Each row has a name. After each piece below comes the name of the row it's from, unless a question asks for something else. Each question is about the rows just above it. Places in a row count from 1.

[ 44.5  84.8  58.7   0.6 -14.9  26.4  22.4  34.1 -81.2 -32.2] = K_552
[-24.8 -18.3  14.9   3.6   4.1  36.8  23.3  28.0  -0.5  16.0] = K_959
[ 10.7  28.0  32.9 -21.8 -19.4  31.6  25.8  22.3  -8.1 -28.1] = K_487
[ 37.3  66.9  39.0  20.3   3.7  44.5  41.3  36.9 -78.7  -8.0] = K_284
[ 35.6  60.3  33.4  13.3  44.4   8.4  33.1  27.7 -63.0 -12.1] = K_529
[ 22.4  36.9 -47.9  57.1  52.8 -52.0 -37.5   3.5 -15.7  46.7] = K_641
The one value in K_552 and K_284: => [44.5]
Which value is in both K_641 and K_552? => [22.4]
Which value is in both K_284 and K_641? => [36.9]

[ 10.6   5.2   7.7  -2.5 -13.1 -52.4  29.7   5.6  42.7  17.6 -28.6 -24.2
  15.8  14.6   8.0 -11.7  -8.2  31.2  19.0  24.8 -40.6 -13.1  28.7 -18.4
  -9.9  41.1   4.2 -32.8 -24.0 -35.1  41.1 -33.5  -2.5 -53.3  19.3 -29.8
  24.2 -12.0  18.3  17.1  47.3 -26.6 -24.4  12.4] -> K_546
[ 12.7   9.8  15.8  -7.7 -17.1  46.8 -17.1  14.2 -12.9   0.7  32.2  25.8
   6.9   3.1 -27.7 -19.3  21.2 -21.7   8.8   6.6  32.7  16.0   0.3  -8.9
 -19.3  -9.4   6.1  23.0 -35.6  38.1  -9.4 -16.9  10.5  36.5   1.4  23.7
 -13.5   2.0 -13.4 -21.1 -35.4   7.8  -8.6  13.5] -> K_946
[-15.7 -40.7  -0.3  52.4 -20.0  62.4  62.5 -30.8  -6.5  -6.6  -2.3  45.5
   8.6  37.7 -11.6 -23.6   3.6  67.1  17.2 -10.4  73.6  10.4 -35.4 -11.1
  -7.2 -11.7 -19.6  18.1 -12.4  10.1 -11.7   1.9 -24.6  55.8  10.8  29.5
  40.8 -24.6 -16.6   7.9  49.7  14.3   0.2 -25.2] -> K_3
[ 20.1  31.1   7.8 -47.5  -3.0 -36.7 -46.5  41.1   4.2   7.9   8.7 -25.9
   1.7 -21.0 -10.1  -2.2   6.2 -52.9  -2.2  16.3 -50.4  -3.2  26.6  -5.3
 -12.0   9.2  16.2 -12.1 -24.7   1.3   9.2 -26.1  20.7 -40.6  -2.0 -19.2
 -30.3  12.9   5.2 -15.8 -43.1 -30.8 -15.5  25.9] -> K_297
[  2.4 -23.8   1.8  26.2 -37.3   0.9  62.6 -14.0  30.6  11.7 -25.1  12.8
  21.9  38.6 -13.4 -39.3  -0.5  65.3  30.9  17.6  15.1  -2.2  -0.3 -33.8
 -24.4  26.4  -9.4 -17.0 -50.5 -24.7  26.4 -44.3 -19.4   1.7  25.3  -4.8
  44.7 -33.2  -1.2  13.4  66.0 -25.7 -32.0  -2.8] -> K_968
[-12.4 -37.1   4.4  24.1 -30.8  70.5  14.5 -24.6 -33.4 -14.1  10.3  43.7
  -1.4  14.7 -35.8 -35.7  10.6  15.1   2.4 -18.0  67.1  15.3 -46.3 -17.8
 -19.2 -35.3 -17.6  23.8 -33.4  23.9 -35.3 -12.1 -19.5  60.7  -3.4  34.4
   6.5 -24.5 -33.8 -15.1  -6.3   1.9  -8.1 -21.1] -> K_907
The one value in K_297 and K_946: => [7.8]
Where in the named rows is [-20.0]? => K_3, 5
[1.8] is at row and place => K_968, 3
Shared by K_546 and K_3: => [-11.7]
Row and place of [-24.0] in the named rows: => K_546, 29

[ 32.6  38.5 -18.4 -44.4  13.8  51.5 -35.0] : K_66
[ 30.6  -8.2  68.4 -49.7  73.8  24.5  -8.1] : K_691
[ 17.3 -24.5 -24.5 -17.3  46.0  -7.3  14.0] : K_419
[ 38.0 -24.5 -65.4 -26.2 -39.9 -37.2  -8.2] : K_17
[ 32.1 -48.5  35.0  -4.4  37.4 -40.2  48.3] : K_560
[-17.7 -16.3  24.9  34.7   9.4 -29.6  20.7] : K_692
[-38.8  20.3  -8.4  57.4 -37.2  14.8  -0.5] : K_549
[ 53.7 -46.1 -51.2 -10.8 -23.3 -53.6  33.1] : K_262
[ 14.6  13.8 -44.7 -28.3  -9.5  13.5 -31.2] : K_737
[ 41.3  45.0  31.3 -54.0  49.5  73.4 -44.3] : K_627
Shared by K_691 and K_17: => [-8.2]
Shared by K_17 and K_419: => [-24.5]

[  6.4  18.0  32.7  -2.6 -28.6  29.5  28.8 -37.5 -20.9   3.6 -35.4  10.0
 -44.3  40.5  23.5 -40.2 -21.1  28.7 -30.5 -36.1  -0.8  -7.0   1.6   9.2
   3.7   8.9  31.7  12.6  -8.1 -28.0  32.4  23.8   0.5   8.0   4.4 -36.8
 -31.9  27.6] : K_838
[ -5.8   9.2  25.3  25.1  -2.0  24.9  29.8  -4.2   5.1 -10.9  -2.5   3.0
 -11.0   2.3 -10.6  -4.6   4.2  34.7  -0.4  -8.1  -6.8  -9.2   0.0   7.2
 -10.7  -8.5  26.5  -4.6  -0.1   2.1  21.3  17.1  -8.6 -10.0  -9.9  -1.8
   2.9  30.5] : K_69
[-47.9 -34.5   3.1 -26.0  12.7  -8.1 -30.4  27.7  14.4  30.5  36.3  41.3
 -44.4  40.5 -43.6  39.2  20.8 -38.3  41.0  18.9 -45.8  47.4  44.1 -46.2
 -42.9 -10.0 -17.0  27.6  43.5  34.0  18.7 -26.7   0.5   8.1 -45.4  34.3
  35.4 -34.5] : K_564
[-20.3  -8.7  17.0  -1.9  -9.2   9.1  -3.7  -6.5  -5.3  19.7  -1.1  27.0
 -20.4  29.1 -21.8  -1.2  -2.0  -8.3   3.9  -9.6 -23.1  22.1  24.1 -19.7
 -18.4   1.6   5.5  22.4  18.3   1.3  25.6  -2.5 -23.2 -15.0 -19.4  -3.0
  -0.3  -6.5] : K_732
[ 27.1  24.3  12.7   8.6 -17.8   7.7   9.1 -37.3 -28.3   6.6 -38.7  -0.4
  27.0   3.6  23.5 -40.1 -28.4  12.2 -36.2 -27.5  21.6 -30.4  -5.3  19.1
  29.0  27.3  10.3  10.6 -12.4 -35.5  13.9  19.6  25.2  32.1  29.4 -40.0
 -39.4   9.8] : K_997
[ -2.7  21.1  46.2  53.1 -18.6  49.9  61.2 -21.1   1.7 -23.3 -19.4  -1.6
 -13.5  -1.2 -13.6 -24.5  -1.6  67.4 -16.1 -27.6   3.1 -26.2  -9.7  18.7
 -13.2 -16.1  54.7 -10.5 -13.0  -9.4  35.7  35.1  -9.4 -11.5 -11.2 -18.3
  -9.7  62.0] : K_812
Go on from [0.5 8.0] to the end of its row. => [  4.4 -36.8 -31.9  27.6]
Where in the named rows is [-30.5]? => K_838, 19
After [-44.4  40.5], its row goes on with => [-43.6  39.2  20.8 -38.3  41.0  18.9 -45.8  47.4  44.1 -46.2 -42.9 -10.0
 -17.0  27.6  43.5  34.0  18.7 -26.7   0.5   8.1 -45.4  34.3  35.4 -34.5]
The rest of the row after [ 23.5 -40.1]: => [-28.4  12.2 -36.2 -27.5  21.6 -30.4  -5.3  19.1  29.0  27.3  10.3  10.6
 -12.4 -35.5  13.9  19.6  25.2  32.1  29.4 -40.0 -39.4   9.8]
Row and place of [-10.6] in the named rows: => K_69, 15
which: [-47.9 -34.5   3.1 -26.0  12.7  -8.1 -30.4  27.7  14.4  30.5  36.3  41.3
 -44.4  40.5 -43.6  39.2  20.8 -38.3  41.0  18.9 -45.8  47.4  44.1 -46.2
 -42.9 -10.0 -17.0  27.6  43.5  34.0  18.7 -26.7   0.5   8.1 -45.4  34.3
  35.4 -34.5] => K_564

